Rotation paths and how fast each direction turns (degrees per step)
Each turn is a multiple of 5 degrees from 10 to 175, or 0.
Each row of a path follows its step; steps can be skipped.
Rotation 1:
step 0: [-23  -3 -12   9  16   6  -7   2   7   9 -17 -10  15  -7  -4  -4  15   6
  13 -10  13 -16  -4 -32  -5   4 -19   0  17   2   0  23  -2 -17   6   6
  -5 -11  17   5   3  -7  -3  -4  -8  14   2   2  -9   5  14   3  17  12
 -11 -19 -19   8  20  -3   6  -4]
step 1: [ -2   7  -2  17  24  12  10   8   4   2 -23   1   4   5 -23  -4  -6   2
   9  -4  11 -31 -21  -5  13  15  -6  -6   7  -3  -1   1  -9  -4  -6   6
  -7  -7  -8  -3 -21  22  34 -11  -4   9   2  11  13 -11  -9   2   7 -14
   1  -5  -1  -8   4 -21   6 -10]
step 4: [ -4  -9  -9   3  12   3   5  12  -3 -20 -24   3   9  -2 -19  15   7   7
  -5 -12  10 -21   3  -4 -10  16 -11  -7  -8   6   0  10 -23  -9   1   7
  12 -10  -9  -3   0  -6  23   0 -19  25   1  -8   0  -9  -2  -4  17   0
   1   4 -25  -4   8 -12  -3 -30]
step 6: [  7  -5   4  18 -15  15 -12   5   8   9   4  -3   1   4  -4  -7  16  14
  -2 -25   5  -7 -14 -29  -8  -3  -9  -1  19  -8 -23  -1  10 -24 -16  -1
   6 -21  10  -6 -15 -13   3   3  19  16  -9  -1  -4  13  -8  -5   6  -2
  -2   5 -20   8   1  18   9   6]
step 10: [-11  -6   3  10  10  10 -14  -3   6 -13 -21  -4  -3  12  -6  -1 -11   0
  -6 -27  15  -4  -9   0   0  -6   0   5  -9 -21 -26   2   5  -6 -10  -9
   5 -19   1 -20 -28  -5  20  -7 -10  12  -9   9 -24   6  -1  -1  19   5
  13  -7  -8  -2  -1  15  -2 -22]
step 12: [ -3  -3  13  14  21   9   2  10   1   8 -14 -13   6  11  -8  -3  11   1
  10 -11  17  -8 -19  -7   3  17 -26  -8  24  -3  -1   5 -10 -30 -11  17
   3   0   7   6  14  16  24   0  14  16   2  -6  -2   9  -6   1  -9  -7
 -15  -7 -10   9  20 -10   5   9]
step 14: [  2   3  -5  29  -6  28 -29   0   2 -11  -5 -16 -14  13 -13  -6  -7   4
   8  15   5 -14  -2 -18 -15  -9 -16  -7  -4  -8  -9   2   5 -12   7 -15
   6  -5  12   5   7 -11   3   5 -14  -6  -3  -1 -26 -14  -1 -13  18  -1
  -4  -6  -3   7   0  17   2 -22]
step 17: [ -4   2   8  22  -9  35 -11  -3   0  10   2   7 -10  12 -12 -13  -3  23
  -3   2   1  -4  -7 -16   3 -24  -9   8   2 -11 -32   2  18  -4  -6  -7
  -8 -17   0  -5 -12  -3   7  -7   5  -9   6  12   0   2  -8 -17  11  -6
   0  11 -16  -1   6 -10   8 -25]
Directions:
[-6  0  0  2  7 -2  5 -2  4  2 -5  3  1  0  0 -4 -1 -6  4 -1 -3 -1  2  2
  4 -3 -3  3 -3 -6 -5  0  4  1  0 -1 -3  4 -2 -3 -4 -3 -1 -3  0  0  4  2
  0 -1  1  4 -2  4 -3 -6 -3 -2 -1 -3  0  3] : 40
[ 1 -1 -2  0 -4 -2 -2  3  2  0  5  1  2 -3  4 -1 -1  1 -1  5  1  0 -4  0
 -3 -5 -3 -2  8  0 -2 -1  7 -6  5  2 -5  4  0  1  4 -1  1  1  0 -3 -1 -3
 -3  3 -1  3 -3 -2  0 -3 -7  1  3 -1 -4  2] : 120
[ 0  3  2 -6  2  2 -1  5  2  2 -6  5 -4  1  0 -1 -4  0 -1  0  3 -3  5 -5
 -3  3 -1 -5  1  1  6 -1 -2 -1  9  3  0  1 -1 -3 -3  0 -5  3 -3  2  6 -1
 -2  2  1  1 -2 -4 -2 -1  1  0 -1 -1  2 -3] : 100
[-1 -3 -1  4 -2 -4  3  3 -1  0 -1 -2 -6  0 -3 -6 -5  0 -3  8  1  2  2  0
  4  0  1 -1 -3 -4  3  1  4 -2  3 -4  2 -3 -4 -2  3 -2  6  1 -3 -3 -3 -1
  5 -2  3 -3  2 -3 -2  3  0 -2  1 -1  4 -3] : 115
[ 1 -4  1 -2  0  0  2  4  2  3  1 -1 -3  4  2  5  1  1  5  2  1  1  3 -5
  1  5  0  3  0 -4 -3 -3  1 -2  1 -3  0  2  0  6  4  3 -4  0  5 -5  6  1
  1  1  0 -7  4  3  0  0 -2 -5  4  4  0  3] : 120
[ 0 -3 -2  1  1 -4  4  7  3  3 -2  0  5  1  3 -5  7  0 -1 -5  1  5 -2 -7
  2  5  0  4  0  0  5  0  2 -1 -3  1 -3  0  0 -2 -1 -2  2  2 -2  1 -2  2
 -2  2  1  0 -3  0 -4  3  4  5  4  5  0  2] : 120
